(in the rows, 128 means zero)
Rotation paths and how fast each direction turns (degrees a step):
Each turn is a multiple of 5 degrees from 10 to 175, or 0.
Each row of a path follows its step; steps can be skipped.

step 0: [125 127 126 134 123 126 124 132 125 126 131 123 126 131 126 135 133 113
 119 130 130 133 134 117 129 128 124 127 126 127 125 126 128 131 126 129
 110 133]
step 3: [131 126 117 122 126 129 128 134 120 123 136 127 123 123 130 125 124 116
 118 129 126 120 136 131 126 122 129 139 123 125 126 119 124 134 127 131
 126 130]
step 4: [131 138 123 122 127 120 126 136 128 128 131 125 125 122 122 133 130 121
 124 128 135 131 127 124 129 129 133 133 115 124 134 128 129 132 127 141
 121 136]
step 5: [127 141 120 138 128 124 130 127 126 121 124 121 123 128 123 135 136 128
 123 124 125 125 130 123 130 138 134 123 129 127 123 127 126 130 135 140
 126 125]
step 8: [133 139 116 120 132 127 130 134 117 124 128 136 124 122 124 134 139 127
 128 127 133 125 125 134 125 125 126 134 123 129 125 134 132 130 129 133
 123 122]
step 9: [122 134 112 126 125 131 127 127 123 113 127 120 122 130 131 133 134 119
 125 131 126 132 127 132 130 127 136 128 123 132 132 125 133 131 135 125
 122 130]
step 11: [130 134 127 121 135 127 120 133 127 131 129 126 125 122 122 138 127 126
 122 130 127 141 124 130 126 134 126 125 129 128 119 124 127 128 127 146
 130 122]
step 12: [130 125 120 128 130 127 123 132 121 123 126 130 125 125 129 134 141 129
 117 126 125 128 130 128 137 124 130 132 129 134 120 120 123 128 134 134
 127 114]
step 14: [123 145 128 125 130 132 124 134 123 123 125 124 134 128 125 130 132 129
 125 130 127 131 138 133 119 136 125 124 113 127 130 127 130 131 126 132
 124 127]
step 15: [125 145 122 121 135 125 126 134 120 121 123 127 125 127 132 129 129 123
 122 125 117 128 120 131 125 132 131 126 130 135 121 127 125 129 123 131
 135 126]
step 17: [129 131 134 134 127 135 125 128 127 121 142 136 124 120 124 137 133 129
 116 129 132 130 127 129 121 131 128 133 117 130 127 131 127 127 125 134
 125 119]
Directions:
[127 127 131 127 129 130 125 129 128 125 129 128 130 129 132 129 129 132
 126 129 128 127 125 129 129 130 127 127 126 131 129 128 128 125 124 128
 129 127]  10
[128 129 129 127 129 126 127 128 129 130 126 127 129 127 129 125 128 130
 126 125 128 126 130 128 131 128 129 128 126 125 130 122 127 128 129 131
 130 128]  40
[128 126 126 131 125 128 128 129 125 125 126 127 129 129 125 128 127 131
 126 127 127 126 133 127 127 128 128 128 127 127 126 129 126 126 125 127
 128 125]  155
[127 129 129 126 130 128 128 128 124 128 125 129 132 130 130 127 131 127
 128 128 128 127 130 130 128 126 124 129 128 126 129 129 131 130 129 125
 127 127]  60
[127 129 128 127 128 127 126 124 129 131 127 125 129 128 129 128 127 127
 128 130 125 128 129 130 127 129 126 127 131 128 124 129 125 128 126 129
 132 128]  80
[129 129 127 127 127 128 130 127 126 128 127 129 122 128 129 126 130 129
 128 128 129 128 129 130 128 132 127 126 131 130 125 124 130 128 128 126
 127 127]  115
